Rotation paths and how fast each direction turns (degrees per step):
Each turn is a multiple of 5 degrees from 10 to 175, or 0.
Each row of a path follows its step; steps can be skipped.
Rotation 1:
step 0: [ -2   7   2  19 -11  -1  -4  -5  -3  -6   1  -4  13  -2  11  -6  -3  -1
 -10  -4  10   2 -12  -8 -15 -14  -4   0   4  -9   1  12  12  13  -3   8
 -13  -4   2   2  -2   1  36 -24 -12 -10   6  -2   8 -17]
step 1: [ -5   0   0   5 -30  -3  -4  12  -9  -2  -1 -14   9   1  -1   1 -11  -1
 -12  -3  19   5   4   2  -8 -21  -9 -10   7  -6   3   7  -7  15   7   1
 -24  20   0 -12   8  -7  -8  -2   1  -8  -4  12 -10 -13]
step 2: [ -3  -5  -6  -2  -2  27  -2  15 -21  17 -10 -20 -13   2  -8   6 -19 -16
   1   0   4   9  -2  -8  -8 -17 -10 -14   1  -4  -1  -1  -5   4  -2   0
 -12   6   6  -7   5   3   7  -7 -11  15   9  -1   2  14]
step 3: [-13   6   7  -2  -1   9   1   7 -13   7   2 -15  17  -2 -11   2 -18   4
   2  10   1  -6  22  -6 -18   0  11   3  12 -20 -15  17  12   5   0   7
   0  -8  -6  -2   3   7  20  -8  -5  -1   6   6  10  15]
step 4: [  8   3 -10   7   2  -2  12   2 -18  -7   4  -9   5   7  -2   2   1 -10
  -8  12   6  -7   8   4  -4 -14   5   0  35 -16 -15  12  11   4   0  -4
  -3   5  -6 -17  10  -1 -22   2  -5 -10 -11   0  15   1]
step 5: [ 12   7 -13  15   5  14   4   1 -14   4   6  -7  -2   8   2   6  -2 -12
 -16   7  16  -3  -8 -10   5 -16  14   1  -2   5 -12   0  15   7 -12 -21
  -7   0   3  -3   3   8  11  -9 -18   0  -1 -25   4  -5]
step 6: [ -8 -10   2   3  -7  -1   5  -1  -9  -9  11  -3  21  -3 -13   0 -11   2
 -20 -14  17   7  25 -10  -1  -5   8   0  -8  -1 -13   7  16   9   8  -8
 -21   6 -11  10   6  -5   7  -2  -1   0   4 -19  -8  -9]
step 7: [  4 -35 -13  12  -7  -4  13   3  -8  -2   2  -1  -6  -4 -17   6  -4 -16
 -10 -16  -8  -1   0  -8  -9  -9  -4  -4  12  -6 -10   9  -9  12  -2  10
 -19   9  -8  -3   6 -12  -7   4  -9  14  -1 -10   3   7]
step 8: [-15  -1 -14  14  -7   1 -12   2  -8   3   2  -3  -9   8   4  17 -13  -5
   3 -11   6  -9  -7 -13 -19  -2  18  10   1  -5  -4  12  -4  12 -19   3
  -2   1 -17   5  -8  -3  19  -3 -19  14   2   0  15   5]
step 9: [ -3   2  -2  -3 -13  -2 -13  -6  -3 -16   2  -6   6  12   4  12 -12  -6
  -1 -17  15   3  15   3 -12  -6 -12  -2   9 -27   1  10  14  -3  -2  -8
  -2   8 -22   0  -3  -8   1  -9  -4 -13  -2   5  22 -12]
Speeds:
[ 1  0 -2  0  1  3  1  0 -1  8  1 -2 -4  2  3 -1  1 -2  1  2  8 -6  0  0
 -1  2 -1  1  1  3  2  5 -6  0 -5  2  0  0  2  1  0 -3 -6  0  1  4 -5 -3
 -3 -3]  120
[ 4 -3  0  3 -8 -3  6 -1  0 -2  1  2  1 -2 -5 -1  1  2  1  2 -4 -3  5  0
  2  3 -3 -3  3 -2  3  6  1  2 -1  4  3  3  3 -1  1 -1  1  0  2 -7 -3  1
 -2 -2]  120
[ 1  0  2  0  0  0 -2 -1 -2  0  0  2 -3  2  5 -2  2  1 -5 -6  0 -3  5 -1
  4  1 -3 -1  5 -3  1 -3 -3 -2  3 -1 -4  0 -6 -5  4 -1 -7 -2  2 -3  3  1
 -2  4]  135
[ 2 -6  0  1  5 -3  6 -2  0 -5  0 -3 -2  6 -1 -6  1 -1 -6 -1  2 -2 -1 -2
  4  1  5  3 -3  0 -1  1  3  0  2  0  3  2  0  2  2  0  1  0 -3  4  1  5
 -3 -3]  45
[-3 -7  0  5  2 -2  3  2 -4  0 -2  4 -2 -8  1  4  4 -1  0 -1  2 -2 -1  2
 -4  2  1  0 -1  5  0 -3  0 -3  1 -2 -4 -1 -5  3  0 -3  3 -2  0 -4  0  2
  0 -6]  45
Rotation 2:
step 0: [  3  -6  22   5  12  12   2  -2  14   1   5  15   3  -7  -7 -18  -6   6
  -4   0   1   6 -10   1   0  23  -4  -6 -13  13  -2   1  21  15   2   0
   3  -8   6  -6  -5   8  -4   5  20  15  -4   1   4  -8]
step 1: [  4  -3  -3  14   9   2   7   4  -3  -5  -7   5  -4  -6   8 -26 -17  12
  12  -5 -23  23   4  -4   2 -14   0  -2   2  -9   3   5   5   0   0   1
 -10   6  -2 -15   0  -6   2 -18   0 -16 -11   4  -8  -6]
step 2: [ 18  18  -8  -3  -2  -6  -9  14   7  -9  -4  -1   5  -2  16   7  11  -6
   4  -8  -9   2   5   4  -1  21   8  10  15   6  -3   1   7   1   0  -7
  -4   7   8 -10  -1  -1  17  -7   8  -2  -4 -29 -11   9]
step 3: [  6  -6  -1  -4  -8   5   8   2 -14   2  -2  17  11 -17  -3   4  -8   4
   5  11  -5  -7   3  16 -18   7   4  -6   5 -11  15  -1  -1   7  12  -6
  27  -3   5  12   2   8  -4   2  12   1 -21 -11   7  -1]
step 4: [  8 -23   8   5   0 -10  -6   8 -10 -13 -12  10 -14  -3  12  10  -5 -10
 -16   0 -18  10  12  -6  -4  -4  -1  -5  -5  13   0 -10   2  -6   1  -3
   6  -1   5   6   3   6 -15  10  -5 -17   2  12 -19   3]
step 5: [  0  12   0   3   0  -6   6   3   6  12  -7  -5   0   4  -4  12 -23  -8
  10 -16 -12 -11   2  11  -7  21 -16  10 -16  12 -17 -16   2  -6  19   2
   4   2  -4  -6  -6  -7   1  -3  -7  -1   7  -1  -3   1]
step 6: [-19  -3   5  -9 -26 -13  23   5  -7   1  -1  10   5  -8 -14   1  11 -20
   2   1  -6  10  -5  10   1   7   3   8 -13 -14  -2  11  -7   6  -7  -2
  -2 -11   3  -7 -12 -11   1 -10   1  -7  -8   5  -1  -3]
step 7: [  1   6  13  15  -4  -6  11   2   5 -13   6  16   7   3  -9   2   1   4
 -24  16 -11 -13   4 -10   8   6  -2  -6   0  17  -2   7   4 -11  -4  11
  -4  -8  20  -3   8   6  11  -6  14  -9  14   2   3 -11]
step 8: [ -1 -10  -3  12  10  21  12   6   5  10   2   1   4  -2   7 -15 -14   9
  -1  -4 -10 -21  10   6   3 -15   7  15 -11  -6 -10  -4  10   6  -2  -5
   6 -16  -6 -20  -7   3  12  10   5   1   1  -5 -11  -7]
step 9: [  2  -6 -11 -12   9   6  -2 -10  -8 -17   4   6   3   4   4 -16   7  -1
  -4  -4 -13   5  -5  -6 -10  16   7  16  10  -6 -13   2   2   4 -15  -6
   8  -9   8  -4   3 -27  -2 -15 -18 -10  -1  -8  -7   6]
Speeds:
[-2 -2  3  2 -8 -2 -1 -1  1  2  1 -4  0  0 -2 -4 -4  4  3  1  0  3 -1 -1
  6  0  4  2  1  2  0 -3  2  2 -3  1 -2  1  7 -4 -2 -5  5  1  7  1  2  2
  3 -1]  55
[ 1 -3  5 -3 -2  5  0 -1 -1 -3 -4 -1 -7  1  1  0  6 -6 -1  0  2  2  5  6
  1  0  4 -1  4  2 -3  1 -3  1 -4  1 -1  2 -2 -6 -2 -1  1  2 -1 -2 -3  2
 -3 -2]  155
[ 5 -4 -2 -1  3  2  0  3  0  6 -1 -5  0  0  6 -7  0  0  0 -1  0  3 -1  3
  4  5 -3 -1 -4 -3 -1 -3 -2 -4  3  4 -1  0  3  1 -1 -4  2 -2 -7 -1  2  2
 -3 -3]  95
[ 3 -7 -1 -3 -3 -5  0  0 -3  3  0  5  1  1  0 -2  0  1  1 -3 -4  4 -1  3
  2 -8 -3  2  0 -4  1  1 -6  2 -4 -3 -2 -5 -3 -2  5  2  0  0 -2  0 -3  1
  2  2]  145
